In the rows, zero is written as 128.
Where one turn sends some rows of the set: a few examples, then the rows asked:
Mit: [140 140 129 121 173  93 123 127 102 116 114 147]
bab: [128  98 142 134 116 120 140 139 127 107 119  66]
tavir: [137 119 138 135 109 140 143 150 117 110 123  73]
fadiv: [183  78 113 118 154 112 148 138 128  94 107  91]
gupi: [154  98  76 117 117 144 116 106 122 105 103 115]
Toma: [131  67 133 125 109 152 140 148 147 102 123 116]
Lok: [174  86  85 140 137 142 134 100 133 102 121 110]
Fezo: [158 102  75 141 135 120 109 102 137  93 115 134]
vemez: [155 101 119 123  93 131 116  92 122 121 116 102]
tevi: [129  96 145 117 166 131 132 168 112 144  91 128]
movi: [126 115 142 158 130 139 174 156 117 110 126 120]
robus: [171 127  86 140 140  97 131 155 130  89 125 141]
Dos: [149 134 142 140 166  97 123 117 105 136 119 151]
Tet: [179 107  92 135 146 149 104 102 122 104  99 127]
zafid: [132 125 151 134 178 129 145 151 104  95  94 137]
Bogik: [166 142 101 140 122 117 116 105 121 101 136 147]
Rikop: [107 102 135 136 130 119 118 178 130 136 100 126]
gar: [111 125 101 141 159 120 145 162 136 115 143 120]
Vebut: [170 108 127 115 158 113 101  88 119  94 103 121]
rigi: [109 113 148 159 134 105 133 133 120 128 106 155]
lir: [171 101 145 121 111 132 124 117 139 104 116  78]
Poze: [173 123 124 112 163  91 129 104 127 101 128 143]
buso: [133  97 133 136 196 128 139 146 135 115 122  97]
feref: [160 108  98 127  84 122 127 144 120 137 108 123]
big: [127  99 145 128 163 143 111 134 123 156  97 106]
boki: [119 101 124 143 153 109 153 174 129 135 128 142]
tul: [140  99 129 116 162 125 111 135 130 104 108 181]
zefe: [168 113 105 117 133 133 146 113 121  75 133  92]
vova: [154 123 118 118  96 124 133 134 140  86 131  90]
rira: [103  91 155 121 133 125 142 139 113 113  84 106]
meva: [182  93 131 128 140 112  95 123 121 133  79 128]
Tesop: [171 139 126 111 134 110 113 105 115 128 116 154]
metob: [139  78 131 116 116 166 142 156 138  95 117 114]
memit: [138  98 145 149 169 132 143 182 131 117 114 114]
sibob: [151 102 132 132 162 133 120 136 132 110 120 184]
Vobo: [105 129 115 136 126 136 114 152 126 153 117 128]

Tesop moves to lir
robus moves to feref
Now find these:
Bogik moves to vemez
Tet moves to Lok
Mit moves to tavir
tul moves to metob
zafid moves to movi
boki moves to Rikop
big moves to buso

Where one turn sends some rows of the set: a few examples, then the rows asked:
zul: [ 80 154 143 155 133  99 136 130 122  91 159 102]
zosi: [154 131 202 123 111 122 152 153 135 123 138  90]
bos: [109 130 175 105 130  89 139 119 140 105 124  90]
zufes: [149 122 165 159 150 119 154 148 130 139 124  60]
kopep: [ 95 161 173 132 104  83 136 136 100  96 119  92]
dil: [105 153 154 172 147 142 156 154 138 102 169 115]
leras: [ 70 150 147 156 148 134 137 146 118  79 139 112]
sunat: [112 123 165 168  91 171 143 154 112 112 131 123]
Kelo: [142 121 187 161 143  93 141 126  84 137 132  90]
Fofa: [ 85 136 169 144 116 109 159 127  90 106  83 101]
Ter: [125 136 169 185 141 150 172 122 113  94  97  97]
Gafe: [130 157 133 152 168  97 132 143 105 102 115  98]
vugeg: [132 159 144 172 123 123 126 156 154 122 139 118]
nade: [159 142 150 136 107 142 144 123 128  97  99 107]
roku: [ 72 134 177 135 107 133 129 125  96  97 104 111]
Rakip: [ 77 104 201 134 125 125 166 152 111 123 138  95]
bes: [ 94 161 162 134 136  97 141 162  92 104 144 135]
vuzos: [ 90 125 151 113 115 143 158 143 110  74 106 102]
rov: [122 139 132 169 149 122 158 123 116 132  99  73]
Bazi: [121 130 223 142 146 125 142 147 108 138 133 111]
fis: [137  94 180 135 114 145 127 139 144 128 143  86]
muli: [123 112 143 158 146 147 143 141  92 111  80 111]
reg: [124 139 132 138  90 114 121 158 122  97 154 110]
Pafuz: [156 108 143 126 100 117 136 162 134 110 125  95]
vuro: [131  97 175 121 126 139 119 140 144 123 149  90]
lan: [138 103 173 145 149 158 155 131  83 116 106 111]
diza: [103  94 164 145 128 159 139 137  95  82 120 126]
Mukov: [127 124 175 150 169 122 174 146 112 150 122  84]
Lal: [145 129 149 164 109 126 134 165 135  87 164 112]
zoli: [120 138 161 189 140 145 174 132  94  98  99  98]
bog: [ 84 153 162 131 130  96 135 168 100 110 152 124]
kika: [119 157 145 172 111 130 134 162 158 121 131 113]
vuv: [114 130 166 190 154 124 142 170  94 121 159  97]
kiguk: [135 134 204 145 122 114 140 148 147 123 160 118]
Bufan: [ 89 115 152 113 118 139 160 146  99  79 114  86]
buko: [139 117 191 147 155  97 146 120  88 128 128  84]

Fofa moves to lan
bog moves to vuzos
Ter moves to Kelo
Now find these:
dil moves to kopep
muli moves to Mukov
bos moves to sunat

